Rotation paths and how fast each direction turns (deg/step)
Each turn is a multiple of 5 degrees from 10 to 175, or 0.
Each row of a path follows its step; steps can be skipped.
Rotation 1:
step 2: 114	-22	142	115	207	-32	-207	51	30	-160	35	114	47	-100	-199	79	154	3	241	-92	129	27	68	-112	33	-21	3	-38	-86	279	-270	133	-222	86	-318	-194	93	-67	-78	166	-119	-7	-43	-82	-118	43	-67	28	-96	-163	-143	-87	148	-130	-131	61	-213	-87	159	-84	216	-9	-166	-28	124
step 9: 48	-75	106	-62	101	-26	-193	242	142	-1	286	27	45	3	-31	163	-258	13	-83	33	37	-42	47	42	157	-112	-103	192	-29	-21	97	-102	-13	162	6	-25	70	-361	-40	-49	-3	14	103	-202	-21	81	-111	142	218	248	285	53	-132	-199	105	308	3	147	19	64	-21	60	96	-102	-137
step 17: 46	140	-129	121	230	236	-237	-36	169	-10	232	31	117	-124	-19	-81	-106	116	23	1	27	216	-39	-3	-138	-211	-11	-16	-174	72	-103	175	-59	-258	-4	218	81	-301	22	36	25	44	33	29	-94	-182	-36	204	231	52	48	12	-96	-135	-62	78	-143	150	246	169	75	68	-36	-119	-89
step 28: 66	60	14	211	339	57	-168	-187	74	-25	102	-136	57	-175	-30	98	-71	-24	164	-39	-46	-37	209	89	175	-100	-232	-144	-100	44	-200	94	-266	-160	-118	-118	-197	-145	232	-14	-31	3	162	-56	106	-66	-71	202	135	79	73	129	5	-206	-83	33	-98	136	-80	-21	-166	197	17	-145	11
step 29: -17	-97	90	40	97	157	-6	-154	255	92	-13	153	94	96	96	-171	119	-28	285	212	121	-122	-124	-167	-123	-74	63	-53	-91	-152	-146	-132	73	46	-73	149	-182	198	111	-43	-168	-133	-305	252	-187	36	44	105	91	1	86	-52	169	-211	-47	101	-49	137	-115	118	132	102	-56	2	-174
step 31: -43	-144	-22	12	105	32	-310	-192	-5	-112	-3	-75	8	-278	-84	244	-113	1	43	2	59	220	-160	51	28	-22	-28	126	-16	84	-220	67	1	-108	-147	16	-220	-211	162	3	21	76	-104	101	-143	-97	-55	160	62	79	-54	-116	-83	-111	-190	149	83	-71	120	325	-105	110	-294	200	2
step 34: -29	-99	33	178	-2	-83	-196	253	171	-96	164	73	98	20	-80	374	-68	12	-55	103	64	201	-85	-126	-160	-181	6	-192	-27	93	-16	47	169	90	-149	223	187	-286	-28	-30	-72	-6	-86	64	-126	63	-152	56	133	92	-187	-131	-133	-56	37	99	-54	8	227	36	-169	67	-157	-149	-161
-34	-28	30	-22	-17	-5	41	18	22	-18	-15	1	-1	14	56	-58	9	-46	3	57	49	-7	35	-71	-37	-3	46	-15	-28	-31	-8	-6	-22	3	-2	-66	18	49	19	-66	46	-3	24	16	-47	-82	-2	38	-30	34	-5	20	-16	23	7	-26	25	34	-12	15	-52	-17	-10	-49	24 => 100
25	-16	-57	-36	16	13	72	-31	28	-30	5	41	-1	14	-25	24	4	7	67	-58	-21	4	3	44	20	-34	-16	19	-55	38	-50	-54	-54	-11	-4	12	6	59	32	46	-11	-14	-50	60	-30	-46	1	-2	25	12	30	35	-5	-46	-7	-30	-21	7	-5	6	-50	-1	-10	8	57 => 25
-60	-66	-19	48	11	-26	-6	-45	-24	3	-23	-44	-15	-27	18	-34	-16	29	32	16	8	-36	30	-2	16	-66	-24	41	39	6	-35	32	74	-35	11	4	-51	10	-10	-22	-70	-1	-17	40	-44	34	-23	2	-4	23	12	33	13	47	59	-27	-21	4	-45	-65	-15	5	-3	17	24 => 45
3	-56	-44	32	-29	-29	-49	61	-11	69	-39	-14	-40	-3	12	29	56	-55	-18	14	-42	-64	25	43	-41	6	-42	9	-34	-40	20	-6	-28	-24	14	27	-49	11	7	9	6	-17	14	-8	-53	6	17	14	-33	21	33	2	-7	-80	-30	11	29	29	-5	18	-9	62	-35	10	-17 => 20
-3	-59	17	-40	28	49	-4	37	-72	-9	-34	16	-4	3	-22	27	1	-9	7	-9	-40	33	6	-75	-20	-38	-36	87	-10	-4	5	-32	-4	-31	-28	3	4	14	38	4	52	23	40	-24	36	5	-85	12	32	43	-67	5	-13	-23	23	10	-32	-4	21	-36	46	-9	-36	6	-3 => 100
72	-17	-45	34	-24	47	11	10	-5	-32	44	-18	-19	11	11	30	-28	-28	-37	-50	-14	-1	44	-28	-23	54	2	-18	12	8	12	-12	-8	5	5	-45	-38	-23	-23	-10	-25	-46	-17	71	-23	36	7	37	8	65	-93	12	0	9	-4	-30	42	-64	-26	-6	34	19	45	-35	18 => 55
28	4	1	43	-13	-32	-26	-20	-38	8	20	-49	-71	-18	28	15	55	-2	-33	-8	19	18	52	-17	-27	9	32	26	5	54	-34	-68	23	-12	-1	9	-21	30	-26	22	15	19	-21	-66	17	-46	18	-30	-9	-30	-9	7	68	-29	12	-22	-62	23	4	35	22	-58	59	-35	51 => 130
-34	-4	-35	-1	39	32	-34	-42	37	4	43	27	27	-12	16	21	39	-31	-61	29	-7	-42	2	-13	39	-18	-43	0	-26	-63	-83	-54	18	19	-2	15	32	4	-17	35	-6	42	16	6	-44	-46	-1	-30	-21	-6	-49	27	-33	61	9	30	-29	-40	27	28	19	48	46	1	-43 => 125
Rotation 2:
step 0: -143	65	-48	-74	-110	12	-40	-267	99	86	177	-144	-38	44	166	-136	-44	120	-18	-33	48	72	-39	-54	122	-57	296	57	287	70	254	-100	26	149	-109	-82	147	6	-106	2	-45	94	-84	110	-92	212	-52	70	-139	200	151	-156	22	-63	-67	-79	90	-80	85	-81	152	49	-9	-257	133
step 5: -94	-21	109	74	26	-233	-140	180	38	4	9	169	-126	-257	311	16	-117	64	188	-18	-85	-132	-22	-62	-38	66	-47	-20	6	82	-257	50	-265	-120	-94	228	192	184	22	49	-87	-13	-32	-53	-3	149	4	1	-151	-3	-86	-76	-133	-60	9	-40	224	-18	-92	-56	-108	-93	-124	-127	-156
step 18: 119	158	-125	57	19	-28	-14	-118	8	81	271	37	-74	18	80	-29	-15	110	135	82	-35	44	-33	-354	13	70	48	-224	108	154	97	-55	-106	64	111	10	-18	-249	175	-172	-66	109	89	-10	140	106	-238	16	-155	45	73	55	46	-204	-180	40	1	-72	134	-101	-26	56	-2	-220	-243
step 19: -22	48	-67	13	190	106	154	-235	-90	-123	180	20	-65	155	136	230	146	31	-93	-34	118	-15	20	-18	77	153	84	-18	98	-72	54	-232	92	203	67	57	-198	-85	13	149	75	-67	-203	240	-137	-85	75	-87	-195	-11	-76	142	-315	-15	-5	35	-91	-45	134	-137	29	92	-63	-92	114
step 21: -297	-212	-101	48	-184	-96	17	17	51	-17	-78	-193	-76	40	39	-13	-117	108	107	68	-69	9	-286	-34	137	-135	107	57	71	67	-163	5	172	166	-165	197	228	-10	-187	-57	49	22	4	-82	-89	-67	80	2	-30	41	20	47	-171	19	-172	49	46	-32	-33	195	-112	-237	-40	4	-284
step 26: -153	176	-207	-106	59	-186	112	-111	132	-104	144	198	137	-33	367	-86	90	-13	23	-172	-62	107	10	-226	-11	-36	16	-80	-68	144	-172	12	-13	-10	-18	-41	-92	126	64	-62	65	-132	35	224	97	7	-163	-18	-108	-19	50	-49	57	84	-23	14	-183	82	23	208	24	-147	-222	-81	199
step 28: 265	-9	-186	-8	-178	52	-113	128	-135	-41	-97	19	-55	105	-143	93	-77	-68	69	-242	-46	-17	73	93	-190	-7	-73	-151	97	-220	91	18	215	110	-40	5	114	16	-120	-245	77	136	-42	108	-84	-89	33	288	-6	9	172	163	-69	-77	-147	65	-140	153	-217	73	-46	-98	-65	-52	-66
-15	11	-5	8	-2	-5	57	49	12	-20	17	-14	30	3	56	-73	8	-28	8	-26	10	6	-6	64	25	-51	14	2	10	-52	-51	28	-49	16	-47	-1	38	46	-41	10	-11	-25	22	-5	-34	-4	-16	58	49	21	-21	-46	-13	19	22	30	-13	-19	0	11	23	-79	7	-82	-37 => 65
68	-22	-29	-41	-48	15	22	32	29	-3	-39	-59	-21	-11	-26	10	28	3	-26	11	-15	17	18	7	26	-12	17	38	-7	54	-70	-10	37	-43	-17	23	15	-47	-57	-39	11	30	14	43	-25	-53	1	57	29	-23	16	35	44	-9	11	-58	9	5	-8	-34	13	-58	46	53	11 => 55
-6	-11	-23	50	-22	34	16	-71	-22	-9	5	12	5	22	9	-28	-38	-30	-23	34	-2	42	-31	1	-15	40	-35	60	-1	-34	-64	40	9	-20	-50	18	-15	-14	-33	-4	31	12	38	-19	38	10	32	-29	50	-21	45	47	-1	34	-29	52	-12	-5	-70	64	-10	-16	-62	36	28 => 60
-20	21	-28	15	21	17	1	-6	-49	-7	-66	-21	24	28	70	-38	-13	-9	-12	-2	-11	-15	73	-26	-36	17	15	-1	-14	3	-24	-39	17	6	39	-51	43	39	-5	27	41	28	-15	56	-27	14	93	21	-32	21	17	11	27	-10	-22	-52	31	81	-13	30	-35	-5	-23	-43	-6 => 170
7	-6	-6	-19	-12	-54	-10	-33	-43	-23	28	-48	-72	8	-36	10	-12	-3	42	19	-22	13	48	-16	83	-29	11	-15	57	22	-33	-53	-44	19	31	-69	12	45	-31	22	57	1	28	17	21	18	-55	-33	23	41	16	34	40	27	24	36	-51	-11	-13	-12	-26	17	-20	-5	-4 => 100
